128 stands for zero in the data rows.
Here are some numbered points:
[105  62 166 125  87 199 122  98 100 114 186  90 108  95 183  74  81  79
  75 152  74 124 187 132 141 162 159 135 140 154 149  55 148 194  66 133
 213 143 174 183 130  47  96 121 176 145 180  98 134 140 205 121  81 145
 173 152 133 123  73 115 185 203 147 152 171 122 170 183 158 115  55  67
 172 199 112 118  57  94 103 102 203 124  82 140 184 180 163 113  72  94
 171  94  95 169 182 153 157 113  62  83  75 150  43  81  94 156 123  93
  84 122 102 171 129 111 154 105  66  86  94 160  97 138 165  91 177 184
 130 123 194 193 200 191 100 136 104  71 129  74 110 205  73 131 204  84
 165  73 170 176  96 102 154 178 111 184  66 211 123 163 148  72 122 104
 143 132 142  87 164 155 114 102 163  90 152  74 118 145 153 147 173  64
 145 192 191 174 146 163 172 138  87 109  94 134] 0
[ 85 112 146  75  68 149  62 118 140  64 177 159 117  55 173 104  71  98
 164  92 183 124  59 142 180 162 159 115  81 134 140 194 109  56 115 152
 143 133 134 153 101 107 136  72 137 155 150  49  84  61 166 140 140 145
 153 103 193 212 132  45 146 124 157  63 171 172 180 193 138 135 173 117
  93  81 162 108  96 153 192 162  64 105  92 190 174  91 123  94 111 154
 142 124 174 139 113 133 107 133 181 202 184  90 122 200  64 147 143 162
 133 181 181  92 149 171 204  96 115 136  94 150  87 158 135 101 157  85
 120  64 105 104 121 151 179 175 143 170 159 123 150 125 103  71 105 134
 155 142  80 176 185 122 174  89 111 204 115  63 123 193 158 181 171 104
 172 152  72  87  65 115 114 132  94 199  73  54  88  96 103 107 103 134
 105 153 171 183 176 183  83  59 176 168 144  84] 1
[194  92  97 125  97 110 152 148 130 163 167 199 187 184  74 104 111 158
  85 142 144  85  68 191  91 172  90  86 140 104 130 154  99 175 175 152
 134  94  85 124 160  97 126  82  77  66 140 158  75 111 106  91 189  96
 104 132  74 103 122 105 165 154 107 162  92 122 110 124 158 185  94 157
 162  51 112 187 146 103  83 152 153 115 141 150  85 111  84 153 111 144
  92 134 154 109 172 133 107 173 102 103 105 140 191 120 114  97 133  73
 133 181 111 171 129 101 154 115 175 126 143 180 136 178 165 141 137 114
 100  83 135  84  71 161  90 175  74 150 129 123 110  66  93 180 214  94
 155 172  61  97 165  73 144 109 181 194  76 122 123 134 198 191 181 174
 143 182  82 196 134 155 134 122 104 120 192  74 187 116 143 127 103 134
 135 172 161 124 126 133 162 158 156  59 114 134] 2
[ 95  82  97 184  78  80  92  69 150 173 157 129 108 174 193 193 160 158
 194 182 164 154 167 171 121  93 110 194  91 144 149 164  69 135 125 123
  64  54 144 114 160 107 116 111 176 145  91 158  65  81 175  51 120  66
 114 122 133 162  63 164 146  64 127  73 102 112 130 153  89  86 164 117
 152 150 172 177 166 113 113 142 153 124 132  61  95 130 183 202 141 154
 132 164 154  60  63  94  97 163 181 113  65 160 132 120 124 206 143 133
  84 132 111  82  90 141  85 125 125 106 163 140 136 128  56 131 167  65
  90 153  85 114  71  82 169 106  74 130 179 163 189  86 172  91  95 114
 116 132  70 116 165 172 174 109 121 174 185 102 163  84 119 221 102 134
  53 132  82 186  85 165 134 102 173  90 182 163 128 125 173 117 133 134
 155  54  82 154 166 103 112 109 127  69  94 134] 3
[135  92  97 155 157 169 201 158  80 183 107 149  98  65  84  54  61 178
 174  83  94  95 167 122 111 162 159 135  61 193  40 164 158  66  66 202
  44 133 174 163 121 107 136 131 107 155  81 177 134 160 106 150 130 145
  74 162  74  93  73  85 136 183 117 132 122  73 150  54  79  76 173 127
 143  81 132 157  96 113 113 122  84 105  72 180 154  61  34 103 181  75
 161 154 134 129  63 133  78 163  62 163 204 150 102  81 173 117 163 143
  84  72 111 151  80  72 134  76 115 136 103 140 156 118 145  62 107 144
 170 103  95 183 111 132 189 175 143 190 100 202 120  86  63 190 165 134
 185 132 189  77 105 152 154 148  91 155  95 182 123 143 158 191 102 174
 113 142 112  97 154  66  75 102 163 129  92 113 157 205 143 167 153 163
  76 133 151  84 166  93 132 178 166 148 164 183] 4
[ 85  82  97 165 117  70 142 138 179  84  48 159 108 115 113 173 180  98
 115 102 154 114 167  62 160 103  80  56 190  65  80  55 158  66 115 152
 153 193 164 173 180  77 185  72 117  96  81 148  55 150 106 170 160 165
 143  83 153 162 112  95 185 114 107 212 171 162 130 134 178 105  64 107
 162 189 122 127 156 183 163 132 143 115  72  71 154  51 104 123 121  94
 142 124 105  89  73  84  97 183 132 192  55 130 122 160  84 166 123 123
  74 141 171 141 149 131 124 125 145 156 113 180  77 118 105 161 107 184
 140 103 165 134 160  52  90 136 153 150 169 173 150 116 143 180 105 193
 116  83 130 176 185 112 124 138 181 115 194 172 183 163  59 112 142 164
 133  83 142 146 144  86 154 211  94 189 132  84  68  96  74  78  93 183
 115  83 181 124 166 153  93  99 127 109  55 104] 5
[ 75 152  97 155 196 169  82 138 110 134 147 100 108  85 163 173 150  79
 144  83 134 184 138 122 220 182 129 125 190  75 110 134  59  75 204  63
  94 163 134 114 150  97 185  82 176 106 140 138 193  91 146 170  90 145
 193  73 183 182 172 164 116  64 167 152 112 172 190 193 128 194 183 157
 182 189 112 108  67 103 103  92  84 184 141 150 174  71  84 173 131 144
 171 104  55  99 162 104  97 163 152 103 184 120 112 101 183  87 193 133
 173 191  92 171  90  91  85 155 165 175 143  81  97 178 115 151  97 184
 150  73  65 163 170 181  80  76 183  71  70 173 140 175 153 111  95 163
 116 152 189 146 165  92 124 158 111 105  76 112 133 104 148 122  92 194
 123  73  43 107  55 115  85 172 114 110 142 153  68  96 103 147  64 124
 135 172 131  65 176 123 102 168  87 109 164  84] 6
[125 152 176 155 177 199 201 168 150 173  87 120  98 154  74 193  51 197
 124 142 144  95  98 122  61 182 110 115 180 154 149 124 188  95  85 133
  54 143 115 203 130 176 136 181 137 125 140 177  84 130 166 190 140 126
  74  73  64 143 182 115  96 163 117 123 181 142  91  94 118  76 154  67
  73  90 172 108  86  54 153 182 203 154 122 150 114 170 203  84  92  85
 191  94  75 149  43 153 157 173 181  93 135  80 102  71 114 137 183 182
 153 171  82 102 169 141 134  96 125 126 153  81 186 188 145 141  48 174
 130  64 155 183 160  72 179  96 123 110  80 113 110  66 172  91 204  44
 106  53 179  67 105 181 154 208  82 184  86  83  64 193  99 171  92 124
 103 132 151  97  55 125 114 152 124 129  83 133 108  56 113 197 143 104
 165 162 181 104 166 153  73 178 117  69  85 154] 7
[154 191  67  95 147  80 181 168 120 104  97 100  88 154 123 183 170  59
 184 142 193 134 158  82 200 123 139  95 101 114  60 154  59 194 145 123
  74 143 115 104 121 136  96 131 117 165 130 118  75 160 166 121 140 145
 124 113 163 153 152  75  66  64 177 113 142  63 160  84 168  66 104 157
 152 150 112 177 146 113 143 162  74  75 112 170 164 210 123 143 171  45
 151 104 154 149  73 173 196 123 102 133 135 189 142 160 143 206 173 162
  84  82 141  72  80  81  95 195  66 156  74 140 176 118 165 141  88 104
 179  83 145 173  71 161 169 165  54 130  80 133 130  96 162 131 115 183
 155 122 150 136  66 152 105 178 210 125  76 122 143 104 168 191 151 114
  73 142 132 176 154 105 164 152 143 149 152 143 147 175 173 107 163 124
 155 153 161  84  96  64  83 138  77 139 144 134] 8
[ 75 132  67 184  28 100 171 158  90  74 117 139 108  65 173  74 140  79
 144 102  55 154 187  92 190 192 110  76  91 164 159 154 158  85 155 152
 183 183 164  74  61 156 165 131  87  56 150  49  65 160  86 101 170 165
 143 172 153  93 162 105  76 163  87 192  82 201 130  94 188  86 124 157
 162 160  73 127 175 103  64  63 143 184 102 111 134 101 173 113 161 134
 112 124 154 179  93 193  68 123 181 113 105 150 122 150 153  87  84  83
 123 201 171 161 100 141 144 125 155 126 173 121  67 138 184 141 147 144
 110 173 194 183 160 102  90  86  94 190 129 163 100 185  54 190  95 104
  86 122 140 166 195 191 164 138 111  85 165 112 183 143  69 102 142 154
  63 132 151 146 134 155 184 172 133  60  83  64 137 165  44  68 182  74
 135  83 161 164  86 173 172  89  97 178 144  94] 9
[ 75 132 176  95 177 139 132  78 199 124  78 169 108 164 163 173 180  69
 134 102 193 164 138 171 170 162 169  86  81 144 169 104 129 175 184  73
 124  84  95 124  91 136  76 101 107 165 110  59 154 121 156  91 130 165
 133 162 173  93 112 154 136 114 167 103 142 162  91 114 158 105 114 117
 182  81 182 108 166 163 143 152 173 124 161 131  55 111  94  94 102 154
  72 184 144 179 113  94 147  93 122 173 115 160 102 170  64 176 193  73
 113 112 151 111  90 161 134  86 165  86 123 101 116 128 184 161  97 184
 140 182  95  94 160 122 120  76 153 150  50  93 110 165  93 111 165 124
  96 142 110 156 115 201 154 198 210  85 194 162  93 163 109 162 191 164
 123 102 161 127  94  66 154 191  84 209 162 153 128 155  94  97 123 124
  96 103  92 164 116  83 132 168 146 139 104 124] 10
[184 181 176  75 167  70 142  98  80  54  78  90 108 145  54 133 150 207
 194 162 154 114 108 171 160  93 159  86 101 183 159 114 178 135 165  73
 124  94 134  54 190 166 185 101 146 175 200 148 164 121  96 200  61 155
 163 132  84  73 192 204 106 193 137 152 132  83 150  44 158 145 104  58
 143 100 192  98  76 183 163  73 104 144 151 111 124 190 173  74 161 194
  92 154  55  89 132 163  68 103 112 143 154  51 152 170 114 137  84  83
 163 151 121 161 199 171 115 135 125 126 113 121  97 118  75 141  88  94
 189 153  85 183 140 102  80 136  74 150  50  74 130 145 133 141 125 124
 136  63 130  87 175 122 144  79 181  95 125  83 133  94 119 142 112  75
 172 162 161 176 134  95 104 162 143 169 192 193 108 135  94 107 192  74
 105  73  82  84 156  44 142 198  87 119 174 114] 11
[145 122  87 155 127 120  92  78  90 154  97 129 177 125 173 163 160  98
 115  63 173 114 177  62 180  83 159 194 140  94 100 124  49 125 184 162
 124  74 124  94 101 156  76 161  97  66 160 158 124 160  86 111 209  86
 143 142  74 143 152 134  96 163 127 103 102 112 150 104 138  76 164 157
 152 170 172  88 106  54  93 152  84 174 132 121  75  61 123 113 111 124
 151  75 144  89 113 123  87 133  82 103 105 100 162 160 193  87  94  73
 163 171  82  92 149  91 214 195 105 195 153 180 136 118 115  91 177  65
 160 182 184  94 111 161 120 116 143  51 139  83 110  86 143 151  75 163
 106 212 160 176  96  53  95 158  82 115 115 152 143 183 198 102 191  85
  83 162 151 196 174 165  85  73 104 149  63 133 167  96 173 177  83 143
  86 172 121 144 146 153  63 158 176  59  65 193] 12
[135 201 126 155 167 169  72 148 160 124  87 120  68 115 113 183  61  89
  55 112  94 204 158 211 111 123  80 135 180 124 120 114 158 184  85  93
 114 153  75  54  91 107 106  82  87 116 160  88  94  61 156  41 160 195
 104  53 114 212  83 124 175 193 167 142 142 142 170  64 197 105 104 107
  63 180  53 157 175 103  83 142 124  85 112 111 154 170 133 143 111  65
  72  55 144  89 113 113 157  44 132 143  45 160 201 150 133  87 143 143
 123 132 181 131 120 121  95  96 185 116 173  91  67  79 184 190 167  94
 110  64 125 163 160 201 169 156 104 170 100 183  51 175 162  81  66 143
  96 113  80 146  76 142  85 148 101 194  95 162 153 143 119 112  72 144
 182 172 161 127  55 165 104 122  94  50  92 113 118 106 133  97 103 153
 165 143 102  94 156 173 112  89  77 139  85  74] 13
[105 162 136  85 157 120 201 138  61 114 157 139 167  95 123 153 190 178
  95  92 193 194  68 161 141  63 159 185 140 134 130 124 119 184  85  93
 124  74  95 173 150 166 106 181 107 135 100  98 124 150 116 111  61 106
 114 142 163 103 122 124 106 154 177 113 161  73  91  74 118 135  94 127
 182  90 142 177 146 143  83 142  64 124 181 160  85 160  74 163 171 114
  92 114 144  99 192  84 147  74  82  93 125 150 132 170 163 186 133  93
 173 181 121 181 110 190  65 145 125  57 113 121  87 148 174 161  97 194
  90 173 125  94 150 181 110 126  64 140  60  93 110 165  63 170  85 203
 146 162 110 116  76 102 114 138 181  65 135 172 153 134 158 142 132 154
 152 112 151 156 194  56 134 102 163 139  83 143 147 175 173  88 202 183
  76  73 102 124 156  83  93  99 117 119 104 124] 14
[204 162  87 135  48 179  92 178 170  74 186 110  68 135 133  74 130 108
 174 132 124 204 187  82 151 133 189 185  61  65 130 194 109  66 145 182
  54 153 105  94  71 107  96  82 117  86  81 158 104 101 175 121  61 126
 173 132 163 212  92  75 156 114 107 123 112  92  81 104 138  56 183  48
 113  90 172  78  76 183 182 122  74 204  82  81 134  71 104  74  92 114
  52 194 124  99  83  94 186 133 162 113 154 100  73  81  84 107 163 153
 143 161 102 171 139  81 164  76 115 225 163 121 146 118 214 141 197 164
  61 143 105  94 170 102 100  86 173 190 159  83 140 165 182  81  85 104
 136  83 130 106 195 181 144 188  91 184 105 142 153 114  69 132 132 144
 152 132 102 107 124  86 174 132  94  70 122 143  68  96 183 127  83 163
 175 143  82 193 116 173 172 119 216 148 134  84] 15
New points follow, each followed by the numbers of its three nearest points above by angle, nearest first.
[174 122 146  56 157 129 132  88 140 193 157 120 157  85 163  94 160 118
 105 102  64  45 177 122  91 172 110 115 111 154 199 104 139 165 184 143
 153 163 134 173  91 166  66  82 146  76 170 108 174 111  76  71 160 205
 133 162 163 172 142 115 165 134  97  93 142 142  71  84 138 135  74 176
 143 140  73 108 106 113 103 122  84 105 141 121  95 200 193 163 141 194
 112 154  95 159 152 133 127  83 142  73 154 199 152  91 173  87 133  93
  84 161 102  92 169 171  95 175 195  67  84 131 107  49  95 181 157 114
 140 202 135 163 170 122  80 126 183  61 159 133 179 106 162 170 165 153
 175 152 140 126  76 122 114  89 141  85  86  83 143  74  99 102 122  55
 123  92  82 127 164 155 164 201 183 179 122 173 157 195  84 147 153  64
 115 172  72  65  96 192 182  99  87 139 164  74] ~ 9 0 11
[ 95 142 176 145 177 179  72 178  90  54 107 179  98 194 103 104 160 178
 105 152 173  95  88  92 160  54 169 135 160 203 159  94 139 125 145 152
 104  94 184 173 160 126 116 121 166  96  61 197  84 150 146  91 140  76
 193 152  74  83 192 164 175 173 157  63 151 182 140 203 158 145  84 147
  83 150 132 108 136 143  93 102 173 174  92 180 105 160 153 133 181 144
 102 124 144  89 113  64 117 143 102 113 105 110  92 101 153 137 123 162
  94  72 191 102  40 101 214 165 145 136  74 170 107 118 184 121 197 203
  80  54 145 173 170 102 199 185 123 140 139  83 110 145  83 121 194 104
 175 113 130 166 175  82 164  89 121 145  76 162  93  94 158 181 112 114
  83  83 171 176 104  66  94 152  84  70  83  54 197 165 202 167 123 193
 105  93 181 104 146 153 132 138 156 139 154 104] ~ 0 4 2
[145 191  87 105 167 120 132  98 110 124  78 120  68  85 103  74 121  98
  75 132 164 184 128 102 170 162 169  86 140 134  80 144 178 105 155  73
 223 103 164 114  81 107  76 101  97 165  81 118  94  91 136 200 140 126
  74 182 104 133 122  75 146 144 107 182 132 201  61 203  69 155  94 167
 103 140 102 108  86  64 182  73 183 105 191 180  85 160 163  94 161  94
  52 144  95 189 123 113 177 183  53 103 194 170 112 150  84  67 104 113
 163 191  72  92 179 161  75 145  46 166 183  91 156 198  95  72  78 104
  70 103 174 203 101 201 169 195 113 150 100 143 199 195 103 121 175 104
 185 122 199 166 165  73 105 208  91  56  95 182 153 104 148 162 102 104
 152 112 142  47 114  86  94 112  84 179 152 143 128 116 103  88 182 114
  86 153  82 164 195  64 102 119 127 178 164 114] ~ 0 6 4
[145 162 146 125  78 189 142  78 110  84 177  70 197 135 173 123  91 207
 174 122  84 105 108 161 131 123  60  86 130 134 179  94  99 145 105  53
  84 123 105 104 150 107 106 151 186 155  81 148 124 101 166 121 150 155
  94 162 153 113  92 124 146 144 107 103 161 211 110 163 118 175 134 127
  63  61  92 167 175 183  83 172 124 164  62  81 164  91 183 173 121 114
  82 144 154 159  73 183 177  54 102 123  75 189 132 160 173 147 173 192
 143 102  82 131 169 151 124 105 155  96 163 140 146 138  75 161  97 174
  80  83  65 154  61 171 179 106  94 120 179  74 199 125 153  71  85 203
 185  73 120 126 115 122  75  79 101 184 194 152 192  74  49 122 151 154
 133 172 112  97 134 145 194  92 193 110 112 143 167  86 163 157  83 143
 135 182 102 193 156 153 192  79 166 148 124 144] ~ 3 13 15
[ 85  72 166  85  68 199  92  78 140  74 157 129  88  75 163 104 130 128
 154 112  74 154  88 151 190 143 169 155  91 154  60 154 178 135  56 123
  84 123 134 143 101  67 136 181 127 195 190  98  65 121  96 130 180  66
  64  73 104 162  83 144 195 124 147 123  92 112 160  54  89 194 134 117
 123 170 152 108  86 193 143 172 153 105  62 121 154 170  84  84  92 164
 102  85 124 198 123 193  97 113 102 173 125  61 112  91 114 186  94 143
 173 151 201  62 179 161 144 125 125 205  44 111 166 168 155  91 117 144
 179  83 135  94 190  52 169 195  84  61 149 123 140 165 103  91  95  94
 155 172 110 205 165 162 164  49  62 145  66  53  83  94  69 191 151 164
 182 152  72 117 114 175  94  92  94 159 122  94  78 165 143  97  54 163
 155  93 141 174 136 123  73 138 166 158 164  54] ~ 1 15 0
[145 122 166  75 107 120 162  98 189 203 196 129 187  85 163  84 121  98
  85 132  84  75  88 122 101 182 100 115 101 174 140 104 148 165 105 113
 203 133 134 124 101 186 106  91 107  66 170 158 174  51  86 101 150 205
 183 152 153 162 132  95 146 173  97 123 151 152  81 104 128 194 124 167
 152 170  92  88  67 123 113 112  94 115 132 111 105 190 173 163 131 154
 181 144  85 189 142  84 206  54 102 103  75 160 142  91 193  97 123 113
  84 141 111  82 189 131 115 175 125  96  64  71 126  69 145 121 157  94
 120 153 125 134 180 102 100 116 173  71 139 153 170 116 202 161 145 153
 155 142  90 176 105 132  95  79 121  85  95 112 153  74 119  72 181 104
 103 162  52 136 154 145 144 172 173 159 162 193 197 145 113 127 153  84
  86 153  72  75 116 143 142  79 107 158 164 114] ~ 0 9 11
[ 95 102 215 145 186 169 142 158 150 104 107 149  58 164 153 143 180 148
  85 172 164 134  59  62  91  93 169 105 140 124 159 144 148 115 175  93
 163  84  65 153 140  77 146 151 176 125  71 138 193 220  96 111 130 165
  84 132 133  63  73 174  96  74 167 103 102 192 130 163 128 115  84 176
 152  61  92 177 175 212 113 172 124  75 132 170 105 140 104 163  92 174
  82 154 105  99 152  84 186 163 102 192  95 189 162 130  84  97 173 103
  74 151  82 151  80 141 174 155 175  47 123 101 107 178 174 190  97 134
  70  83  85  94 131 132 129  76 143 180  70 113 179 145  83 161 155 153
  86 162  80 156 115  73 184 119 191  95 135  73 103 114 109 132 142  85
 182  92 161 136 154  95  85 201 183 110 182 104 147 125 143  88 192 143
  56 113 201 134 146  93  93 178 186 129  65 193] ~ 10 14 2
[174 191  67 105 127  80 122 207 170  84  97  70 127 174  74  74 160 118
 154 172 154  85  88 102 210 103 149  66 130 104  40 184  89  85 175 172
  94 113 115 193  61  97 195 200 117  96 100  78 124 160 146 200  71 195
  94 132 173 172 182  65  96 163  68 172 191  83  91 183  49 115  74  97
 152 130 112  98  86 103 123 162 114 144 161 140 174 140 113 173 121 124
 112 134  75 139 132  64 127 192 102  93  65  70  82 150  74 137 173 153
 133  62 161 151 110 121 124 115  76 126 123 121 107 158 145 141  58  94
 179 113 135 193  71  82 139 146 203  91  70 192 209  76 103 131  66 114
 175 142 179 186  96  53  85  99  91  65 115  73 173 143 168  72  82 184
 103  63 142  97  85 165  85 162 173 110 162 123  58 165  54 147  64  84
  86 182 141  84 106 123 152 119 166 178 134 183] ~ 6 8 5
[145 162  77 145 147 100  53  98 209 144 186 199  88 145 153 143 160  79
 115 182  74 184  98 171 111  83 110 125 160 154  70 134 129 125 125 123
 104 133  75 104 180  97 215 181 137 175 200  59 144  91 146 140 110 155
 114 172 133  83 112  85 146 104 127 172  82 132 150  64 148 175 114 137
  73 120  63 207 175 133 133  53 163 134 171  61 164  81 133 163  82 154
 191  94  75 129 123 153  78 123 181 163 125  90 152  91  34 196 183 143
 193  62 141 131 169 131 124 115  76 136 212  51 126 128 135  72 157 174
 120 182 174 104  81 132 110 116  94 160 120 103 120  96  93 170 194  54
 136 192 150 106 185 162  75 168 131 135 194  73  54 143 188 171  92 154
 152 172 171 166 124 175 194 132 153 169 152 143  78 106  84 167 123  84
  96  83 102 104 106  74 211 168 117 148 144 173] ~ 11 10 2
[145 152 166  75  68  80 171 178 170 114 177  80  98 184 183 193 101 188
 124 152  35 124 177 102  91 153  90  76 121 114 149 174  89 184  56 103
 143 133 105 143 121 107  86 101 186 106 100 108 114 160 136 101  41 205
  84  63 163 123  63 144  66  84 157 172 112 152 180 183  69 155 154 147
 123 160  83  98 166  74  83  63 183  55 161 160 134 150 173 153 151 164
  92 154 154  70 192 183  78  74 142 133  85 150 102  81 163  87 173  93
 173 132 141 151 169 171 134 175 175  96  94  51 196  79 115 161 127 114
 110 163  75 134  71 142 100 195 193 100 159 123 100 135 153 131 105 163
 165 103 110 136  86  63 174 148 171 125 185 182  83 143 109 162 132 154
 172 122 151  97  65 194  94  82 183 159 162  94 108 185  64 107 123  94
 155 103 121 154 106 123 132  99 156 168 184 193] ~ 13 3 0
[115 162 106 115 206 100 122 148 150 173 117 169 108 115 143 104 170 197
 124 132 173 144 118 102  91 113  60 175 160  75 159 114  89 145  85 152
  84 163  85 163  81 206  56 181  97 165 190 167 164 190 116 150 130  56
  94 172 114  93 122 115 195 183 167 123  92 132 130 104 108  76 104 186
 162 110 172 108 205 113  93 162 114 144 122  81 174 140  84  84  52  75
 191 124 124 179 142 104  97  64 171 212 154 140 191 120 143 117  74 182
 173 191  62 191  90  52  95  66 175 126 123 170 146 138 105  62 187 134
 100 113 115  74 160  82 100  96 153  81 199 202  70  66 172  81 125 134
 175  73 160 106 145 142  95 168 161  95 115  73 123  74  69 112  92  75
 182 142 122  87 174 135 154 172 143 129 182 173 147 116 163 197 192  64
 145 162 151  65 146  83 192 109  77 119  94  54] ~ 7 4 14
[164 142 106 125  78 100 221 128 170 154  68  70 137 184 153  84  71 197
  85 172  94  95 148 122 101 172 179 155 150 154 130 184 158 105 165 162
 183 103 154  84 101  87  76  91 196  86 130  88 193 111 146 111  61 185
  74 152 193 192 132 154  66 144  78  93 171 172 120  84 148 155 114 147
  63 130  73  78 116 193  73 102 163 164 151 111 144  81 153 183 201 134
 161 144 134 149 172 133 186 133 162 113 174 179 152 101 104 107 193  73
 123 181 121  82 159 161  95 115 135 156  74 180  97  59 174  72 157 194
 100 202 174 114 160 151 129 136 123  81 159  74 199 155 143  91 184 153
 175 152 120  77  76 102 174  69 191 105 135 122 143  94 158 191 112 124
 152 152  72  47 134 155 114  73 114  50 162  84  88 145 123  78  83  44
 135 103 151 124  96 123 102 129 146  89 114 154] ~ 0 15 9
[145 132 166 105 157 120 171 108 100 173  68 110  88 164  74  84  81 128
 144 122 134  85  88  72 101  83 149  86  71  84 169 104 129  66 135 192
 173 173 204  94 170 156  96 111 176 125  71 138 114  91 146  71 130 185
 163 132 143 113  92 154 175 134  58 103 171  92  71  74 168 125 164 157
  93 120  92 157 156 163 103 172  74 134 151 111  95 190  94 193 171 164
  92 174 134 139 103 163  68 163 152 113 154  80 162 120  94 117 123 153
 123 132 151 161 179 111 134  56 195  67 173 111 156 188  95 151 107 164
 100 173 155 183 121 142 189 116 163 120 169 113 130 155 172 131 135 104
  86 172 209  67 105 172 114  59  91  95 165 162 183 114 198 132 211 114
 113  63  62  87 144 185 194 112 153 169 122 153 167  66  84 147 133  94
 105 133 151  84  77 143 112 148 137 139 144 154] ~ 4 7 11
[ 85 171  97 125 157  80 162 138 179 193 137 179  58 105 133  94 180 178
 134 112 173 124 148 102  71 103 100 194 150  75 179  85 109  56 145 162
  54 153 105 153  61 136 116 141  77 175 190 118 114 180  86 111 180  96
 124 103  94 113  92 115 126 193  87 152  62 142 190  64  98  95 104 176
 103 150 172  98 195  94 143 201 143 115 122  41 184 121 123  94 111 104
 161 134 144 218 152 123 137  74 181 192 135 179 181 120 104 117 113 162
 183 161  72 161  70  81  95  96 125 146 103 131 166  79 115  62 137 114
 120 103 184 144 160  92  70  66 123  71 149 173 110  66 123 111 115 163
 155  53 170 106 155 172 114 188 101 115 145  83  83  84  69 122 122 164
 143 112 122 127 134 125 134 162 173 139 201 163 167 135 173 137 153  94
 155 153 161  55 136  93 162  59  77 109 154  64] ~ 7 8 4
[154 102 126  85 147  80 102 138 150 144 186 169 157 145  64 123 180 108
 115 102 114 164 177 151 131 143 159 165 180  55  80 154 198 105 155 152
 163 133 164 163 101 176 106 131 146 106 150 158 144 140 146  81 189 126
 133  53 173  83 102 134 175 134  78  63  72  53 101 173 108 105  94 196
 113 130 162 118 185  54 153 142 124 105 122 131  95 130 123 133  92 144
 122 134 144 139 123 163 186  74 152  73 194 120 181 140 143 176  94 143
 123  92  82 111 129  62  95  76 195  76 133  91  97 108 105 200 127  94
 130 153 135 104 101 122 189  47  94 150 159 143 110 165  54 161 165 153
  96 142 140 146  76 132 174 188  62 194 125  92 133 114 119  82 191  65
 103 122 161 186 114 135 144 112 104 199  63  84  88  96 193 157 113 114
 205 172 161 164  37 133  93  79 146  79 124 144] ~ 12 2 13
[164 112 176 135 117 110  92 128 140 154 147  80 157 164  84  84 121 168
  95 182 203 124  78 191 111  83  90 125  61 114 120  94 119 175 204  83
 173  94  75 104 160 156 175 151 196 175 100 177 104 150  86 101 130 145
 163 182  64  73 211 164 175 144  87 192 112 132  81 143 168 185 173  58
 162 170  92 157  57  84 163 132  94 115 161 180  65 150 183  64 161 114
 191 144  85 139 172 183  97  74 171  73 144 100 112 150 173 186  54 103
 123 151 171 161 110 161 134 185 185 116 153 160  97  99 115  81  88 184
 140 103 125  74  91 191 189 106 113 160  80 163 160  96  73 170 105 124
 126  83 130 116  76 112  95  89 171 135 105 102 183 193 188  82  82 184
  93 172 102 107 174  66  75 122 143 169 172 104  98 106 173 127 133 183
 115 103 121 183  77 173 192 109 166 119 164 183] ~ 11 2 14
[105 152 186 115 167  90 102  98  80 114  78  90  78 164  94 143 150 188
 164 162 164 124  59 161 160 103 179 135  71 154 189 124 119  95 204 113
  94  64 134  74 160 126 155 101 117 155 170 158 154 130 126 170  90 165
 173 132  84  73 152 154  76 173 127 142 122  53 200 104 138 165  84  48
 123 100 172 108  96 193 192 102  44 144 141 121 105 160 163  64 141 184
  72 184  75  80 103 163  78 163 102 182 174  51 112 170 163 127  94 103
 143 151 181 151 179 171  65 175 125 156 133 111  67 158  85 131 117  75
 179 173 115 144 170 112  70 165 123 150  90  83 100 135 133 161  95 173
 146  83  41  57 155 122 204 109 191 125  95  73 133 143  99 132 112 114
 143 122 151 156 134  95  94 132 193 199 142 193 118 145 113 107 173  94
 105  63 121  84 136  74 152 178  97 139 144 134] ~ 11 14 10
[184 122 186 194 147 120  62 158 160  84 157  90 197 194  74 113 160 108
  95  83 104 174  88  72 160 113  60  86 121  75 100 104 168 125  85  93
 173 143 164 163 111  67 185 161  87  76  71  59 104 140  96 111  61 145
 124 162 143 153 132  75  96 163  97 162 142  92 101 203  98 125 164  77
 152 130 182  88 146 163  83 162 124 124 122 140 154 101  64 153  82 134
 161 134 174 159  93 113  87 173 171  93 174 199 102  71  74 166  84 162
 173 102 161 131 100 101 144  96 145 126 173 150 166 168  95 111  88  94
 100 123 155  74 140 151 169 175 193 160 179  93 140  76 123 101  75 134
 155 172  90  87 145 201  85 158 111 125 145 192 173  94 129 112 102 174
 143 142 142 127 174  76 174 142 114  60 122 153  88  86 183 107  93 143
 224  83  92 154 106 133 162 129  77 158  65  64] ~ 15 5 9
[194 162 196  75 117  90 112  78  70 144  48 129  58 145  94  84  61 108
  75  73 173  75  78 112  71  83 199 105 150 164 179 144  89  85 155 123
 143 173 174  54 200 176  96 161 107 125  91 167  75 130 166  61 170 185
 114 122 124  93 112 174 126 183 107  73 181  83 110 104 148 125 173 127
  93 100  73 187 166 103  93 162 133  75 161 140  85 140  84 183 102 154
 142 164 124 139  93 113 117 173 132 133 204  90 162  71 104  97 143 202
 103  92 211 151 169 101 134  86 165  76 153  91 176 158  95 181  58  85
 130 113 204 134  91  92 159 136 153 170 169 103  70 135 182  91  75  74
 106 103 160 136  96 221 174  79 161  85 115 142 163  94 188 152 161  85
  73  73  92  87 174 145 154  82 173 159  92 173 118  56  84 206 103  64
  96 123 141 104  47 123 142 158  67 168 134 124] ~ 7 11 4
